Where one turn sends some rows of the set: a few examples, then the rows asked:
Maluv: [-30.1  -3.8   8.7  -0.5  19.3 -28.5  -3.6  15.4  10.5 -39.4  -3.8 -10.2
 -18.4 -25.1  37.9   9.6  -9.6   2.9 -38.1 -21.4  -3.7  32.5 -17.0  -1.6
  -0.4 -13.5   0.2   3.2 -37.8 -21.0   8.0]
lefa: [ 20.1 -30.6  19.1  10.2   7.0  15.6 -15.3   5.0  31.9 -24.0   2.4 -27.8
  18.9   4.8  12.6  24.5  -6.0 -11.1   4.7  -2.4 -44.4 -16.1  -7.9 -37.2
   2.2  -2.5   0.3   8.3  -9.2 -31.8 -14.9]
tize: [ 40.9 -14.8  29.3  -0.4  -1.2  25.7 -15.0  -9.2  13.1 -10.5 -35.5 -19.7
  -2.4  18.4 -13.8  41.0  -3.7   2.1  19.4 -27.6 -21.0 -11.4 -14.4   4.0
 -10.8 -15.2  15.0  -9.8  -0.9 -35.5 -17.5]
pafi: [  7.0  28.3  33.0 -22.9 -13.8   6.2  -2.2   9.6 -19.2   5.3   3.0  -5.1
  16.9  36.1  -0.3  -5.6 -15.6  29.3  14.4   2.5  36.9  -4.6 -11.3   2.3
   1.9  36.8 -23.9 -37.3   6.1 -16.4 -12.8]
bonok: [ -2.2  20.5   2.6 -16.5   9.4  19.6 -24.9   9.1  12.2   4.2  39.3  -8.1
   5.5  24.0 -10.1  -3.8 -16.3  -3.9   1.3  18.4  14.3 -14.0  23.1 -18.8
  28.5  20.5  -9.6   5.3  37.3  -8.7  19.1]
dap: [-16.9 -35.5  -9.1  21.4  -4.5 -35.2   0.0 -13.9  -4.6 -11.1   6.7 -40.6
 -19.7  -2.9 -20.1   9.6 -24.7  25.0  -2.8  -4.6  -3.8  17.0  15.5  -8.1
 -20.0 -10.0   0.6  16.7 -44.0  21.9  22.9]
gupaz: [ -6.9 -40.1  -8.9  19.4 -18.6 -18.5  -7.5 -13.4 -21.1 -21.4  -5.3 -48.6
 -28.3  -1.8 -20.3   3.9 -19.3  19.3   4.4  -1.6  12.7   8.5   3.6  18.2
 -15.4 -14.4  17.6  24.5 -33.0  18.5  17.2]
vusa: [ 16.0 -20.7 -18.3   3.1 -23.4  -8.2  14.5 -23.2 -24.6  -3.2 -25.0   9.9
  -3.3 -24.7 -18.2 -21.7 -14.8  -8.1  -6.9   3.6  39.6   7.7  -9.1  22.8
  25.9 -18.3 -21.5  -2.1   9.3  28.3 -31.8]
tez: [-23.8   8.2  34.6   8.1   3.0  -0.3  12.9   4.2  -3.7   2.0  29.3  -1.0
  17.4  34.3  11.4 -29.4  -1.8   9.6  -5.6   9.7  -8.5   7.1   4.2   9.3
  12.9  41.1 -20.7   3.4  21.7 -31.6 -33.7]
Zoler: [ 19.7 -29.8   4.5 -16.8 -44.9 -38.5  -2.0 -12.5  11.8 -10.4 -33.7  25.4
  23.7  17.0   2.5 -16.5   0.1  -5.1  -9.2   9.4  28.5  -2.2  14.4  13.7
  18.4   3.3  18.6  28.7 -18.1 -19.6  18.6]
kadav: [ -6.4   9.0  25.8   3.0  24.2  11.8 -22.9  -1.3   7.9 -13.5  24.9 -16.8
 -12.6 -21.4 -12.5   2.1  13.8  37.3   6.5   0.3  -8.5  10.5  -1.5 -54.0
   0.2  13.6  16.7  24.3  24.4 -24.1  -3.5]
Bov: [  9.2  19.0  25.7  -7.1  18.1  19.3 -20.2 -11.9   3.4 -15.7   2.3 -26.3
 -14.5 -13.1 -31.8  16.1  -5.8  47.8  23.8  -6.1  16.1   7.4  -4.9 -33.5
  -2.0   5.3  26.3   4.9  30.5 -29.5   4.3]
rof: [ 16.9 -23.4   0.9 -45.5  14.3  -9.6  21.5 -47.0   4.7   5.5  -0.8  25.7
   2.6  -0.7  19.8 -10.0  -8.7   1.4 -14.6 -19.8  15.7 -45.6  -4.1  10.9
  -3.7 -19.6   0.5 -16.1 -27.2  11.7 -21.4]
Detu: [ -9.6  -1.2  23.8 -17.7   2.4 -20.1 -18.2   0.2   6.1 -23.6 -38.7  -0.1
 -30.3 -10.5   2.2  26.2 -11.6   6.6  -6.0 -48.8  32.9  28.2 -20.3  22.4
  -7.7 -21.6  12.3  -8.0 -30.6 -21.1  13.0]
mapu: [  6.9 -16.6  -7.7   8.6 -13.1 -27.7  13.9 -12.1 -15.8   6.3 -12.7  31.2
  -6.5 -26.6  -7.4 -27.2  -4.7 -10.1 -11.9   0.1  20.6  20.7  -0.6  -8.2
  22.8  -5.0 -44.6  -2.2  -4.9  39.3 -24.3]
vano: [  0.2 -25.2 -28.7   3.8  -8.9 -22.1  21.0 -30.6   3.6   1.1 -11.9   5.9
  16.1 -28.5 -20.5 -16.1 -29.4  -2.3 -14.3   6.6  21.7  10.1   9.8  -5.7
  26.2 -14.4 -35.8  -2.3   5.2  22.4 -29.3]
vik: [  3.8 -31.8  15.1 -21.2  20.5 -12.7  23.3 -42.9   4.4  -1.7  10.7  30.3
  -0.4   2.5  32.7 -34.0 -11.4 -25.5  -7.9 -16.5  -0.3 -36.0  -2.6  15.7
   6.5  -8.6   0.0   2.3 -19.8   6.6 -17.4]
Lanu: [ 10.9  41.0  -3.2 -24.4  10.9  22.3 -13.8  21.6 -13.7  12.5  31.6   2.6
 -21.7  19.7   2.6   6.6  18.3  24.0 -23.9  16.2   6.9  -5.3  13.3  -9.3
  10.3  16.9  -7.2  -3.8  27.0   4.8   3.8]
guzol: [-31.9 -39.3   5.0 -20.3   1.6 -13.8 -33.2  -2.4  30.3 -33.8 -11.7 -20.9
   6.5 -29.4   5.7  18.3 -11.3  -6.7 -16.4 -30.1  23.8   8.7  -6.2   1.0
  -0.4 -20.6  17.6  22.9 -23.3 -32.7  -1.8]
bog: [ 14.1 -16.9 -16.4 -14.8 -34.3 -43.9  16.2   0.4   8.0 -20.7 -21.0  13.6
  24.9  10.5  27.4 -17.8  -5.0  11.8 -38.0  29.6   7.2   1.0  11.4   2.2
  19.0   2.8  11.4  16.5 -28.5 -18.0  17.8]
damin: [ -8.5  -7.1  11.6 -35.5 -14.4  12.5 -11.3  -1.3   1.5  19.0  17.8  -5.3
  31.8  22.6 -15.4   0.1  23.4  37.3  -7.5  -0.9  17.9 -17.7   9.1   1.0
 -10.6  26.2 -11.7   2.2  13.0 -27.6 -50.9]
nurav: [  4.9  25.6   9.1 -13.6  10.6  24.3 -11.9  -6.4   0.2  21.2  15.8   4.8
 -22.2  33.0 -27.3   4.3   5.5   9.1  -0.7  -1.5  11.3  -2.8  25.2  22.2
  16.4   7.7   7.0   6.8  51.8 -17.2   0.8]
vika: [ -3.8 -32.6   8.1  24.5 -15.5 -30.8 -14.0  -3.3 -22.2  -9.9   0.4 -24.6
 -42.6   0.6 -15.7  -0.6  -0.9  12.6   5.8 -10.4   5.2  17.3   1.6   1.1
 -23.3  -8.6   1.8  21.8 -45.2  32.2  21.7]
sol: [  5.1  31.3  35.3  11.0  24.0  14.2  -9.2   3.4 -19.2 -21.5   7.3 -15.7
 -35.4 -10.7  -6.5  -2.2   6.9  41.9  11.0  -0.7  -1.5  21.9 -18.1 -25.3
   3.7  10.4  20.1   7.4  28.5 -21.8   3.0]
Zarud: [ 35.8   8.4  27.6  13.3   6.9  14.5   3.0  22.7  -5.0 -22.2 -15.1 -10.9
 -20.8  13.3  30.1  26.4   7.6   7.9  -7.8  -9.6 -43.9   3.0 -26.2 -15.2
  -6.0  -2.0  -3.3 -18.3 -18.9 -16.6 -11.1]
mut: [ 16.7 -13.1  10.6 -31.0  15.3 -10.0  25.6 -35.5 -10.6 -15.0   2.5  19.1
   0.6   3.4  38.6 -25.5 -28.8 -14.9  -4.6  -7.9  18.3 -39.3 -17.8  14.5
   9.3 -10.4  -3.2 -24.8 -27.9  15.6  -4.6]
Bavo: [ 24.5  -2.4   5.9 -11.5 -31.1 -52.5  21.3  -7.7   4.5  -0.1 -40.1  39.0
   4.3  22.2   8.3  -8.1   5.6  17.8 -27.5   4.1  10.9  15.6  16.7  16.2
   9.2   0.1   9.9   6.3 -27.7 -13.1  19.5]

Zarud moves to lefa
rof moves to mut
dap moves to gupaz
Where do these go?
Bov moves to sol
Bavo moves to bog
tez moves to damin
nurav moves to Lanu
mapu moves to vano
Maluv moves to guzol

Where one turn sends some rows of the set: a few examples, then the rows asked:
Dus: [-22.3   2.6   1.2   6.3 -13.9  -6.1 -13.0  16.6 -30.3  -2.6  15.4   8.5
 -11.1 -24.0 -25.5  32.7 -38.1   9.5 -35.5  -2.7  -3.2 -22.7 -19.6  10.8]
fomu: [  1.8  10.4   7.6  -4.2  -8.6  -2.9  11.0  18.5   1.4  -9.1  15.6  -1.1
  11.7 -17.0  -1.3  54.5 -29.0  -2.4 -27.2  50.3  -7.5  -7.2 -10.1   8.8]
tupo: [  2.3  18.9  14.7   6.4  -7.2  -4.3  -5.5  -0.2  -3.2  -4.4   3.5   6.7
   7.4 -46.1  -6.4  20.3 -45.4  16.2  -5.6 -35.6  -8.3 -14.5 -21.9  -5.6]
fezo: [ -3.4 -34.6   9.5  -6.5   9.3  11.7  11.1  14.8   3.7  14.3 -17.1   2.0
  -5.6  45.8 -12.1 -22.7 -25.5  11.0  29.1   5.7 -24.3   6.9 -20.5 -15.5]
liges: [ -8.2 -26.9  -4.9   0.5 -23.2 -18.3 -12.3 -17.8  10.7  -5.0 -18.0  13.7
  -7.5 -11.9  -0.5 -27.6  46.7   7.5 -11.7 -44.1  -5.9  -3.8  -1.4   5.9]
fizod: [-27.5   0.2  32.3 -35.3   0.6   8.8   2.8 -10.3  26.3   8.4  -0.4 -13.8
   1.7   7.6  29.1  13.7  -8.4 -13.0   1.8  15.9  33.4 -17.9  19.8  34.8]
zopi: [ 18.8  13.2  -8.6   8.0 -11.9  41.6   5.7 -25.3  12.6   3.7   3.4  20.1
  22.0   1.8   2.5 -23.7  47.9 -22.2  -7.6  -2.9   2.8  16.4  -0.9  19.4]
Nobab: [ 23.2  -2.9 -50.0 -34.8 -11.5  37.9  18.6 -19.5 -11.9 -10.1  -7.3  10.9
   6.3   9.5 -32.4  14.5  10.6 -10.7  -0.8  -3.2   6.9 -22.2 -19.4  21.2]
muze: [  6.7 -35.2  -0.2  -6.1   2.1   5.0  14.6   7.3  -2.1  -4.2  -9.5   8.6
  -2.6  44.4 -18.3 -30.4 -37.4   0.4  25.8   9.1 -28.5  23.6 -14.2   4.5]
Vela: [ -7.7   2.2  -0.3 -15.4   5.1   7.9 -29.0  16.2  -6.7   2.4  -1.5  10.9
  -7.6  34.1 -14.9  26.5 -27.0  -4.0   7.4 -35.9  -4.4  49.2 -21.3  -1.1]
vevus: [ 30.0  12.0  15.7  -3.9 -17.0 -12.0 -18.4 -18.9  22.6 -19.1  10.1 -10.7
   5.2  -1.9  -9.6  41.7   3.6  -3.2  -1.6  39.2 -12.4 -10.5  36.5  -0.5]
Masi: [ 15.3   8.5  20.8  14.1  -9.5 -24.8 -46.8 -29.3   8.3 -18.6  31.5 -14.7
 -17.6 -18.9 -12.1  -8.0   2.9   8.8   0.2   4.4  -0.4  -9.4  22.1  18.2]
Roros: [-21.1  10.7  39.7 -21.6   2.4 -14.5   8.5 -30.3  19.9 -17.4  -6.5 -14.9
   9.1  -0.5  13.3  -0.6 -10.0 -11.0  -5.8  24.8   5.6 -12.6  31.8  43.2]
Lazu: [ 20.3  22.7  10.2 -12.4  -8.1  -0.9  11.9  13.9  23.5  -9.7   5.9   2.5
  17.4 -30.7  15.0  50.6 -35.2  -1.5   5.4  18.8  -7.3  -6.1  -4.6  -8.1]
Res: [-16.8   9.1  11.1  -1.7   3.3 -14.0 -54.8   8.8 -11.1  -5.5  13.4   2.9
 -16.9  38.1 -12.8  -3.9  -2.9   1.4  -2.4  17.1  -8.2  44.5 -11.3   5.6]
lese: [ -3.5 -27.0 -26.1 -13.9 -27.2 -20.5   3.4  12.5  -3.4 -20.8  -9.2  31.2
 -15.0 -24.0   7.5 -26.2   6.2  -2.2 -13.4 -41.2  -0.3   7.1 -26.5  16.9]
Meno: [-10.6 -35.2 -15.4 -11.2  -9.0 -19.0  11.4  22.0  -2.7 -15.2  -5.0  12.2
 -24.3 -17.4   6.4 -22.1  14.1   5.4 -22.7 -32.3   5.2  -1.4 -45.4  19.3]
tev: [ 12.5 -10.8   6.8  -8.0  -7.9  20.9   5.3   0.5  11.5   5.7  24.9 -13.9
  12.9   5.9  -7.1  64.1 -12.8 -10.0 -26.7  35.1  12.6   4.4  -1.1  20.3]
tiv: [-12.6 -27.0  -2.9   3.9   7.9 -15.7  20.1   3.4   1.4  -9.8  -7.3  11.4
  -2.8  34.6 -14.7 -28.1 -30.3  -4.3  33.3  10.4 -40.1  24.6   6.8  13.7]
vad: [  8.5   6.8  32.4 -31.3 -16.8   2.1   9.3 -40.8   8.4 -29.9 -15.4  -2.7
  21.3   3.5  -2.0  -3.3 -35.2 -13.9 -13.8  10.5   1.4  -1.7  21.7  41.5]
Vapi: [-30.9 -28.9  -2.5   3.6  -7.2  10.4  -2.7   1.7   4.1  28.4  -4.4  19.6
   7.3  42.2  -0.7 -23.9 -11.1  -3.9  30.2  13.7 -20.0  19.9  14.5   0.2]
rezu: [  9.0  18.3 -36.4 -21.5  -5.7  31.2   4.9 -26.8  13.1   6.8  16.4  10.2
  22.1 -15.9  11.3 -21.3  25.4 -10.0  14.4  21.5  16.7  -3.2 -19.0  28.3]
Vudov: [-26.0  10.1  13.0  -6.1  27.0 -22.7 -30.1  28.0  -1.4  -4.1  -3.4  -7.0
 -29.1  30.0 -11.7  23.5  -6.4   7.3  14.4 -13.9 -14.6  25.8 -17.5  -8.8]
mimur: [ -6.1  25.3 -23.3  -7.1  21.8   9.9  39.5 -26.8  15.6  -3.5  -6.5  -2.7
  26.2 -30.6  -2.7  -2.2  24.3   0.3  15.9  -2.1 -12.8 -17.6 -22.0  22.7]
Pabeg: [  8.7   5.3  -8.8  -8.8  24.9  18.9  25.6  34.5  14.2  -4.3  -0.6  -3.6
 -30.6   4.4   7.8   3.0  42.2 -11.0   8.0  -0.5  11.1 -24.4 -32.0   2.0]
meraf: [ 17.9  -4.1  18.7  -4.6   5.8   3.3   1.3 -11.1  30.2   0.9  13.4 -28.6
   4.0   5.3  -7.4  65.2   9.6  -2.2  -3.5  19.8   2.3 -10.4  20.8   7.2]
tonun: [  7.3  27.4  -7.8   9.8   8.8  10.5  37.2  -9.3  15.0 -14.9 -25.0  19.3
  12.7 -18.0  -5.7   1.2  35.0 -16.1  10.9 -32.8 -26.0  -6.9   3.4   3.7]
zos: [ -3.4 -12.3  15.2   5.8  13.1  -8.9 -28.0  -9.0  15.1   4.4  34.8 -31.6
 -31.8  -4.9 -10.6  29.6  10.9   5.0   5.8 -21.1  21.9 -17.2  14.1  21.6]
puvul: [ -4.7  10.1  16.5  -3.2  10.4   5.8 -40.1  -5.2  11.9   9.5   7.8  -0.4
   3.2  28.1   1.3   1.5  -6.5   0.4  15.6 -24.4  -2.4  60.7 -15.5   2.3]
vutop: [ -7.3 -19.4 -19.4  -5.1 -33.6 -27.5  -9.1  -5.2  -0.3 -19.1 -17.7  31.9
  -9.8 -21.5   1.5 -31.1  25.5   1.4 -10.4 -39.1 -11.4  -0.6  -2.7  10.0]
tir: [-20.3  -3.5  22.4 -46.9 -21.4  17.4  -9.1   4.7   1.0   1.8  -6.8   1.4
  -7.2  18.8  15.2  15.6 -25.1 -10.5 -16.3  31.1  33.3 -30.0   8.1  21.5]
gipi: [ -1.0  19.2 -36.7 -23.0  -3.2   1.9  -7.9  -5.3  -0.9 -10.0   7.9   6.3
 -11.9  -5.5  -4.5 -18.4  37.2  -1.6  11.7  49.8   5.2 -38.7  -9.6  12.6]
pegek: [ -6.3 -40.4  -1.3  -2.0 -17.6  -4.5 -12.2 -12.6   5.7   3.1  -7.3   2.8
 -11.1   1.5  -3.2 -28.5  50.0   8.4 -28.1 -32.0   8.5   0.2 -20.7  15.2]
fevin: [ 29.6  -1.0 -37.6 -22.8 -12.6  38.5  19.7  27.6 -10.7 -18.4   1.6  28.6
 -18.0  13.2  -8.1   3.1   9.9 -29.1  -7.5  -7.6  12.9  -1.6 -27.4  15.2]
galus: [-16.3  15.8   5.0   0.4  -6.0 -13.2 -37.9   3.1 -23.8 -15.3  -6.1  20.1
  -0.1  28.3 -27.6   6.3 -24.6   0.9 -10.5  -2.7 -29.7  46.8 -11.1   0.7]
Sugo: [ 12.5   5.6  32.0 -44.4 -10.3   9.9  20.2 -17.9   8.8 -25.0 -33.1  -3.4
  11.3   4.5  -1.9  16.2 -47.4  -5.6  -6.0 -11.4   3.8 -23.4   4.1  16.3]
Des: [  8.9   7.9 -38.0 -34.6  13.0  14.7  16.9   2.0   8.5  -5.6  -9.5  -6.0
 -18.7   0.6 -13.0  15.7  30.4   1.7  26.8  -0.5   7.6 -49.4 -16.6   0.8]
zan: [ 43.3  17.5   5.4 -15.4 -30.8   7.2 -13.7 -11.3  24.3 -14.3  11.2   8.3
  20.3 -16.9   8.5  36.2 -25.4  -9.2   6.6  22.8  -0.9   5.3  18.7  -3.8]
farer: [ 32.7  15.1  15.0   5.0 -25.3   2.6 -34.9 -31.4   5.5 -10.9  21.3   6.5
  12.0 -33.8  -2.8  -9.1 -32.4   7.6   0.3 -23.0   2.7   8.0  -1.4   8.2]
ret: [ -0.5  14.5  -1.0  11.3   3.9   9.4  -1.1   6.1   0.5  -7.9   7.1   4.9
 -13.8   6.3  -2.1 -27.1  60.8 -10.9 -17.6  43.4  -3.3 -14.4 -11.4  13.1]
fon: [-12.9 -41.6  -5.6  -3.0  -9.3 -13.6  -1.0   8.6  -4.4  -6.9  -1.8   1.1
 -22.5  -2.9  -3.8 -26.3  35.3   9.1 -36.8 -17.0   7.0  -3.3 -41.2  20.2]
reku: [-26.7 -25.0  -3.3   5.5   7.5  -5.1  15.9   0.7  12.6  13.2  -5.4  14.1
   4.8  32.0  -0.4 -19.9 -17.9  -7.6  42.9  -2.0 -29.3  25.2  17.9   9.7]
remis: [-23.2  24.9  24.5   8.2  22.8 -25.2 -25.0   1.0   3.9  -6.8 -11.9  -0.4
   0.4  13.5 -11.6   9.0  -7.9  10.0  13.3 -22.5 -33.8  38.8 -11.0  -8.6]
fiv: [ -1.0  16.8 -36.2 -10.1  -0.6   4.5  27.8 -26.9 -19.1 -24.5 -11.6   8.9
  17.0 -11.5 -38.4  -0.4  15.3  -3.6 -15.0  23.7 -25.1 -24.8 -14.7  27.5]
Betuf: [ 10.2  21.6 -28.0   1.2 -13.4  -0.1  24.4  13.9 -22.8 -40.8 -19.0  37.4
  -8.6  -5.0 -26.4  -4.0  14.7 -22.1 -15.7   6.5 -30.2 -15.4  -2.5  10.7]
zof: [-11.4 -22.2  -4.6  -2.6  -9.4  16.5 -24.0   5.6 -14.1  13.9  37.4  -7.7
 -22.2   2.2 -19.3  41.0 -15.9  -3.5 -25.6 -13.3  29.6  -8.6  -6.2  28.1]
Poguz: [-26.9 -28.2   8.6   2.2   0.2   6.0  -2.4  12.8  -0.1  24.1 -13.7   9.9
  -2.5  46.4  -9.8 -25.7 -10.9   9.9  23.5  23.6 -25.1   1.1  -3.3 -16.3]
Ruz: [-10.3   6.0  28.4 -45.9 -14.1   0.7   6.0   7.8  -4.6 -19.2 -30.7  -0.8
  -8.9  10.7  -1.2  20.5 -38.0  -0.5 -15.7  18.7   7.8 -46.4   1.0   6.1]

lese moves to vutop
tev moves to fomu
zof moves to Dus
Where do these go?
galus moves to remis
fizod moves to tir
Des moves to Nobab
Poguz moves to fezo
Pabeg moves to fevin

